(in the rows, 128 means zero)
The same turns and mirrors carry the whole set onto itself and the rows of a family onto each other. Which other rows belong to the same family as each row named below? List them in the order they appear above.
These 32 rows form 4 families of 8 rows each.
suba: [ 94 136 136 138 127 143 123 143 139 121]
vanur: [102 142 109 121 147 145 152 124 115 119]
geke: [112 158 138 107 138 138 130 118 102 138]
Gupuv: [ 88 123 117 149 129 135 129 134 140 113]
lov: [109 126 128  98 128 100 119 119  84 137]
Fen: [100 145 150 131 121 138 110 137 131 134]
bir: [110 130 127 152 111 112  93  99 107 139]
Bur: [110 134 128  96 133 125 129 145 100 129]
tupod: [116 148 138 142 115 138  97 128 119 137]
rati: [102 117 100 165 120 119 112 108 120 120]
bitam: [101 117 103 109 138 123 143 142 106 115]
Kisev: [ 85 109 114 156 124 101 119 101 122 123]
senit: [110 153 138 107 134 121 124 100  94 143]
Non: [105 121 111 161 115 110 102  98 110 131]
buva: [103 122 100 162 124 134 117 124 127 117]
murut: [ 97 133 148 135 116 103  98 104 112 142]
Vokik: [103 114 116 108 129  93 125 113  85 132]
muru: [108 154 125 110 144 148 140 126 111 128]
Vorum: [107 132 112 154 123 146 117 137 130 119]
mub: [112 143 128 146 120 148 107 138 127 126]
zamez: [ 99 108  96 113 137 111 142 129  99 117]
nuf: [100 109 102 114 134  97 134 117  90 123]
sem: [ 97 130  96 128 147 132 154 111 111 116]
vigaf: [ 97 125  96 131 144 115 147  96 101 122]
zomev: [100 143 154 130 116 121 101 121 119 141]
Bem: [106 142 124 116 136 106 125  85  89 140]
tuz: [100 131 108 126 139 104 136  84  93 131]
rabos: [116 143 139 144 111 123  91 112 111 141]
mazi: [111 135 134  93 130 112 121 133  91 135]
Kagu: [ 91 119 130 147 118  96 108  94 114 136]
Tidot: [106 127 116 101 136 129 138 150 105 119]
Mede: [ 85 112 108 157 127 119 128 117 132 116]

The rest of the family of vigaf: vanur, geke, senit, muru, sem, Bem, tuz
The rest of the family of Non: bir, tupod, rati, buva, Vorum, mub, rabos
The rest of the family of lov: Bur, bitam, Vokik, zamez, nuf, mazi, Tidot

The same turns and mirrors carry the whole set onto itself and the rows of a family onto each other. Which other rows belong to the same family as each row named below? List them in the order they appear above.
These 32 rows form 4 families of 8 rows each.
Tepi: [131 115 127 134 143 113 134  98 137 106 137 111  84 128 107 115 124 123
 132  93 127 110 129 132 118 116 131 127 147 158 113 125 131 148 110 127
 129 125 122]
ked: [128 168 136 136 121 138 138 127 111 146 134 172 135 115 146 114 127 144
 119 144 111 132 126 107 116 113 131 140 136 115 122 135 140 124 138 124
 139 136 103]
mus: [126 146 135 141 118 145 129 132 116 155 140 168 144 106 147 121 136 142
 116 132 114 122 137 126 120 124 139 141 116 115 121 155 129 122 146 125
 129 136 111]
gevim: [122 107 118 144 155 155 126 117 124 101 105 106 131 131 148 133 113 116
 110 144 114 145 153 116 152 141 122 118 135 125 149 128 121 112 151 116
 141 115 148]
maf: [129 111 115 124 146 112 149 114 142 108 143 117  85 127 113 114 119 124
 136  85 143 123 148 131 117 128 139 129 133 148 120 120 131 156 115 144
 120 121 129]
Pagen: [111 127 144 117 117 105 120 150 118 141 117 102 115 142 141 142 126 136
 107 114 144 157 120 117 113 114 129 112 140 150 146 110 110 135 126 127
 116 115 137]
voga: [126 112 118 112 111 134 102 142 139 131  88  93 106 124 157 133 137 130
 138 135 125 128 131  91 136 121 120 129 139 125 124  99 127 138 122 108
 126 122 137]
pap: [121 113 119 118  99 127 128 146 142 135  87  96 121 125 156 139 129 132
 130 145 131 128 135  98 133 133 121 128 129 122 144  87 129 148 135 110
 122 131 133]
tesun: [107 142 139 125 146 145 137  95 125 118 162 107 105 122 107 141 129 115
 165 122 141 113 141 137 124 152 133 115 128 120 115 145 150 139 124 134
 146 146 125]
kogev: [124 113  98 148 155 156 136 120 112  92 104 118 124 146 140 134 135 127
 117 149 129 132 145 116 131 141 118 123 145 107 142 105 131 112 141 114
 137 113 151]
reg: [133 116 110 116 123 114 135 110 138 121 137 122  93 139 109 112 123 110
 138  95 152 111 138 138 122 100 144 142 134 152 114 104 128 134 114 136
 124 123 127]
Bip: [119 127 109 145 125 137 156 132 130  86 119 139 128 147 153 110 133 127
 137 140 120 136 118 149 111 122 117 157 147 107 137 146 121 104 125 115
 137 121 148]
luz: [124 120 123 121 152 107 150 102 143  97 151 126  92 125 112 125 120 126
 146  97 134 138 136 143 122 115 128 139 138 152 123 125 130 141 106 144
 136 129 128]
Gafel: [113 114 147 121 131  97 105 144 121 135 124 105 113 130 133 132 113 144
  99 113 146 136 135 111 125 110 143 111 141 135 146 113 123 135 135 122
 100 141 131]
Fak: [134 130 108 143 118 135 140 136 129  92 118 144 127 129 147  94 131 103
 127 142 124 107 116 129 109 131 127 154 148  99 126 143 125 102 121 114
 134 121 143]
lodo: [114 132 158 121 126  94 119 145 111 139 118 107  95 132 125 143 121 134
 114 111 147 145 129 116 121 120 129 122 140 137 134 114 111 137 129 107
 106 126 138]
sezez: [117 126 138 130 154 128 123  97 130 122 159 111 127 117 112 146 132 112
 152 112 132 107 160 144 123 157 141 114 124 125 136 147 146 137 117 140
 135 147 125]
kopi: [147 142 144 141 142 137 133 121 145 158 145 129 138 120 124 128 146 131
 150 125 112 154 117 106 135 152 150 130 125 117 107 129 143 130 118 129
 134 153  93]
Vam: [ 99 142 135 113 156 137 124  94 134 126 155 102 139 118 118 129 131 119
 159 119 130 116 151 137 139 142 143 127 124 105 123 152 153 149 142 134
 134 129 127]
gev: [113 160 134 140 129 142 128 115 123 129 132 160 151 106 157 112 122 149
  96 128 121 140 136 113 137 116 142 147 131 123 122 146 137 122 127 124
 132 127 127]
Lesa: [110 117 127 122 113 114 123 141 149 127 101  99 119 126 153 149 127 140
 145 129 141 138 120  97 149 120 112 127 129 127 132  88 126 147 140 112
 128 128 131]
meb: [139 127 113 155 119 153 157 134 124  92 128 132 135 139 147  95 124 124
 128 139 120 124 117 142 106 132 129 152 147 104 145 151 124 109 123 116
 132 131 131]
ronam: [144 137 132 135 136 133 118 115 139 143 149 115 134 119 129 127 151 104
 153 121 123 143 124 101 132 148 145 138 138 129 103 113 141 112 123 136
 140 136  72]
Ruvo: [134 106 117 110 103 130 128 129 143 137  88 106 124 146 153 140 144 108
 142 128 136 113 125  93 137 127 112 131 128 119 149 107 127 127 138  98
 132 131 124]
Zin: [125 167 133 123 116 136 144 130 125 155 146 170 149 120 135 122 143 137
 122 132 121 141 117 116 114 115 134 134 117 122 130 141 132 127 126 141
 141 127 112]
dum: [137 144 144 147 138 123 135 122 143 152 147 140 151 117 132 132 146 128
 155 138 107 155 116 109 147 144 119 130 127 109 107 125 129 121 130 125
 141 150  97]
retuk: [122 105  98 145 141 166 117 124 123  91 104 124 128 148 146 128 130 130
 117 150 128 129 142 123 128 139 143 123 133 114 145 126 142 115 161 124
 136 114 144]
toz: [142 141 149 132 141 124 135 111 146 146 142 122 140 113 119 126 156 109
 140 148 104 132 117 103 129 137 139 131 123 118 103 129 135 122 122 119
 135 149  90]
tetut: [104 129 129 126 150 131 146 103 138 126 156  97 120 124  98 144 126 112
 158 103 141 111 129 139 118 154 124 109 128 132 134 135 147 136 133 143
 150 136 125]
Lozu: [124 117  87 148 142 164 136 129 119 100 111 119 145 143 138 126 128 121
 130 134 128 138 131 122 125 141 118 124 141 109 144 112 140 106 151 129
 157 107 152]
Fidud: [ 94 117 160 118 128  99 112 129 133 148 127 113 110 140 126 122 108 134
 102 124 139 142 141 135 126 123 131 115 136 131 133 136 105 145 133 116
 106 120 136]
dur: [124 124 109 144 119 143 150 128 124 112 132 142 126 140 152  97 143 108
 124 127 114 116 104 128 112 136 126 151 160 127 142 142 125  83 112 118
 120 137 118]

The rest of the family of Zin: Pagen, Bip, luz, Lesa, dum, tetut, Lozu
The rest of the family of Ruvo: gevim, reg, Vam, gev, ronam, Fidud, dur
The rest of the family of toz: Tepi, mus, voga, Gafel, Fak, sezez, retuk

The same turns and mirrors carry the whole set onto itself and the rows of a family onto each other. Which other rows belong to the same family as each row named below? List them in the order they appear above.
These 32 rows form 8 families of 4 rows each.
Kevu: [111 156 157 138 125 124 124 125 102 129 157]
zilek: [120 140 114 122 143  97 114 110 113 147 124]
sim: [138 147 127 134 134 142 112 144  89 121 112]
vez: [110 140 145 138 123 128 128 121  82 128 161]
fisu: [134 150 103 103 120  97 106 121 118 121 130]
bepu: [112 137 160 119  95 117 135 121 117 142 152]
gulur: [131 140 142 115 108 153 131 143  92 131 109]
Nali: [129 133 152 116 120 146 132 151  92 135 118]
virun: [148 138 141 108 109 150 131 140  95 130 112]
lil: [128 146 107 122 124 100 105 106 124 137 122]
Guf: [139 126 120 142 127 118 102 150 127 107 145]
daveb: [147 116 121 112 105 109 113 116 142 142 146]
rukog: [152 114 122 119  96 118 114 143 134 123 140]
bol: [133 127  99 125 146 100 114 127 118 131 122]
doki: [129 154 121 109 144  95 116 113 107 125 124]
mepe: [123 137 128  94 118 107 123 111 121 155 114]
Sep: [115 157 144 124 103 127 115 123  83 114 149]
vegiz: [148 138 133 120 116 139 142 146 107 146 109]
zun: [112 161 155 133 116 132 121 114 103 118 149]
gefu: [106 145 152 139 130 121 125 116 103 127 157]
sutu: [128 137 161 135 125 142 138 142 107 146 114]
gudu: [117 137 150 146 131 136 127 130  88 112 148]
zom: [145 113 120 120 102 109 117 145 142 120 135]
bap: [126 137 114 119 138  94 100 111 118 144 121]
Lavep: [140 105 121 121 114 105 116 154 136 134 134]
Fud: [134 132 110 112 147  90 113 116 113 131 129]
lef: [137 148 156 108 108 143 138 123  94 139 123]
debe: [109 141 134 143 113 118 114 114  98 127 163]
tele: [132 103 129 130 127 118 111 133 146 143 129]
Bup: [145 144 143 125 110 149 147 131  97 138 120]
mer: [150 106 123 116 110 118 113 123 143 125 135]
fevu: [140 101 143 120 107 129 113 135 134 123 138]

The rest of the family of daveb: bol, gudu, lef
The rest of the family of Kevu: gulur, zom, bap
The rest of the family of bepu: sim, Guf, mepe
The rest of the family of lil: Nali, zun, Lavep

The same turns and mirrors carry the whole set onto itself and the rows of a family onto each other. Which other rows belong to the same family as each row named below? List them in the order they appear above.
These 32 rows form 4 families of 8 rows each.
pudi: [139 139 100 109 127 117 129 127 114 136 136 153 130 137 136 153 138 157
 124]
lega: [122 125 126 145 106 131  93 126 120 104 121 122 114 121 134  97 119 123
 122]
nanav: [139 132 114 146 132 117 150 129 119 135 119  99 129 113 105  83 120 109
 154]
Fira: [114  99 137 151 119 119 129 126 136 132 105 140 143 137 123 102 136 119
 122]
mel: [114 109 120 141 127 135 108 116 122 114 127 121 139 137 106  91 107 108
 122]
kot: [139 145 119  99 137 132 154 124 118 156 138 115 139 127 120 154 126 119
 137]
Fop: [118 153 113  99 152 118 142  98 104 116 146 117 124 127 148 134 126 143
 145]
bezed: [127  91 141 116 120 110  99 112 135 142 109 118 126 132 120 107 113 115
 137]
bude: [110 106 119 141 114 120 132 151 135 114 110 119 114 121 130  92 111 112
 139]
vagak: [133 120  98 123 119 119 131 119 110 131 129 162 121 139 136 143 148 144
 114]
Laf: [107 126 130 122 148 107 140 111 125 114 137  99 128 115 127  78 119 122
 144]
dadu: [157 157 121 107 140 121 140 124 123 143 134 134 123 118 144 148 142 138
 150]
tefin: [104 105 128 154 117 124 116 121 134 132 117 129 134 133 106  92 134 115
 137]
Fefal: [131 130 103 120 123 134 143 132 116 110 133 134 135 129 156 158 104 137
 140]
zivu: [131 120 122 140 131 134 128 119 127 123 122  97 121 119 101  83 124 104
 154]
Geg: [108 146 112 107 148 113 156 111 118 136 131 121 118 118 141 129 147 144
 159]
nopev: [110 137 129 125 132 114 117 101 119 119 133 102 122 111 128  77 143 137
 137]
bak: [120 130 159 139 119 115 123 121 129 144 142 116 123 126 113  98 134  97
 131]
zuga: [160 141 102 110 136 110 153 131 107 127 151 130 118 125 142 145 127 145
 150]
vami: [131 132 112 102 143 113 148 142 127 140 130 151 138 135 142 156 121 139
 131]
Lep: [124 137 104 121 109 135 138 133 125 135 107 136 126 118 148 152 141 153
 148]
lalip: [143 146 143 156 125 120 117  99 113 117 140 114 131 119 127  93 128 110
 143]
vevan: [130 121 139 159 122 125 118 105 121 109 140 112 124 126 115  88 129 107
 150]
Kazu: [134 106 123 112 123 106 122 105 117 143 125 144 121 143 139 161 125 138
 147]
romuk: [150 167 118 115 135 126 141 116 117 154 123 135 115 114 134 130 145 126
 155]
zesiv: [136 104 103  93 134 117 129 115 115 150 117 127 120 140 128 158 114 135
 143]
Gozig: [130 105 108 138 125 132 114 120 117 115 118 122 140 138 112 101 109 119
 102]
gizuk: [131  84 122 127 112  95 107 110 116 129 126 115 122 135 116 106 109 126
 133]
tobuv: [152 151 106 125 139 108 161 117 101 125 157 134 115 126 140 134 116 122
 150]
zufek: [129 122 110 102 145 128 144 137 132 137 114 156 133 137 141 149 113 119
 119]
mol: [137 141 122 127 113 111 151 112 102 141 163 128 133 136 128 153 145 137
 137]
pubog: [130 121 120 131 119 115 128 128 107 131 153  99 118 128  96  91 120 106
 118]

The rest of the family of vevan: pudi, mel, dadu, tefin, zivu, zuga, vami
The rest of the family of Fefal: lega, kot, bude, bak, Lep, mol, pubog
The rest of the family of zesiv: Fop, bezed, Laf, Geg, nopev, Kazu, gizuk

The same turns and mirrors carry the whole set onto itself and the rows of a family onto each other. Which other rows belong to the same family as each row named below? List them in the order they appear above.
These 18 rows form 3 families of 6 rows each.
mef: [100 123 131 125 128 142 108 165 129 111]
mivo: [108 131 150 129 139 109 120  98 143  83]
migak: [121 122 166 145 138 148 117 146 111  90]
Difut: [100 165 141 131 113 119 119 124 160  75]
navon: [121 119 121 141 127 146 129 112 161 107]
tufop: [105 171 140 136 117 133 127 141 167  89]
Mazo: [126 161 141 128 150 154 128 136 111  82]
puz: [104 112 131 125 123 144 125 146 133 123]
zef: [115 139 169 157 132 141 114 155 118  85]
Rek: [122 118 123 162 129 149 122 123 152 105]
sul: [112 109 114 145 118 145 112 129 147 105]
bami: [118 142 151 145 136 148 107 149 106  71]
geza: [ 97 115 139 110 127 133 112 152 133 111]
gaviv: [107 172 153 119 121 133 129 140 155  81]
kirit: [124 168 126 134 153 145 118 129 130  71]
gek: [124 156 124 114 155 151 119 134 126  78]
dimuv: [103 149 153 132 125 112 134 103 150  93]
lovul: [ 99 127 148 145 129 105 117 107 150  92]

The rest of the family of migak: mef, navon, gaviv, kirit, lovul
The rest of the family of Rek: mivo, tufop, zef, geza, gek

The same turns and mirrors carry the whole set onto itself and the rows of a family onto each other. Which other rows belong to the same family as each row named below? List them in the order they appear above.
These 32 rows form 4 families of 8 rows each.
kinez: [158 130 158 136 109 113 147 138 135 145 161 126 134 117]
Gomaz: [159 136 157 166 141 125 130 149 119 150 111 139 138 110]
mune: [119 120 126 143 161 126 131 155 106 127 101 143 122 135]
zivud: [101 137 167 141 139 104 118 133 120 117 132 128 120 106]
Pifo: [115 103 128 139 157 134 121 148 106 126 103 142 124 118]
gelid: [116 123 170 137 126 103 113 125 129 128 124 110 116 121]
zavam: [162 133 159 163 151 137 124 145 116 139 123 139 126 134]
felut: [149 138 150 132 115 122 143 160 144 142 162 128 141 119]
Legok: [163 128 134 110 140 131 120 130 125 127 125 115 111 109]
gizu: [103 115 131 101 112 109 141 143 114 128 140 124 143 112]
Zade: [155 118 126 118 136 131 119 138 108 137 139  99 115 116]
pibe: [150 148 156 132  99 116 148 138 128 135 155 121 141 121]
mig: [161 125 116 125 120 145 146 159 108 149 128 142 141 132]
Nokev: [100 122 149 161 115 120 149 155 110 133 133 148 154 129]
feki: [103 121 160 151 122 110 155 150 127 142 124 145 154 133]
bul: [115 132 160 141 125 105 106 119 135 142 135 125 117 119]
Nezab: [159 115 111 127 122 131 151 158 106 131 131 152 146 128]
Fegik: [153 141 128 119 147 132 104 125 122 129 125 117 123 113]
rorin: [104 135 171 144 133 119 118 129 128 129 125 111 118 111]
repu: [152 108 123 131 138 141 157 156 111 135 136 146 159 128]
kigop: [153 143 161 164 129 121 116 164 124 143 115 139 137 117]
sevel: [109 131 165 146 127 114 146 151 123 129 124 165 154 131]
tus: [158 121 167 159 143 135 123 144 124 149 108 142 135 124]
rul: [151 117 132 123 137 140 159 170  97 124 127 138 151 127]
rovub: [104 114 128 105 115 126 139 137 115 109 146 125 127 130]
tuv: [110 111 127 110 119 109 147 137 115 115 151 115 141 124]
kuren: [107 122 122 103 129 129 147 129 101 121 146 129 125 123]
nuse: [108 124 156 146 111 119 159 168 104 135 136 152 139 128]
sar: [116 110 140 132 149 122 123 129  87 124 100 136 129 129]
veb: [142 144 157 122  98 125 133 136 120 139 160 125 139 105]
volil: [111 102 135 131 153 130 122 141 105 118  99 130 140 131]
voge: [165 110 134 116 141 134 114 131 114 122 136 112 122 116]

The rest of the family of veb: mune, zivud, mig, Fegik, kigop, kuren, nuse
The rest of the family of sevel: zavam, felut, gizu, Zade, bul, rul, sar
The rest of the family of Nokev: Gomaz, Pifo, Legok, pibe, Nezab, rorin, rovub

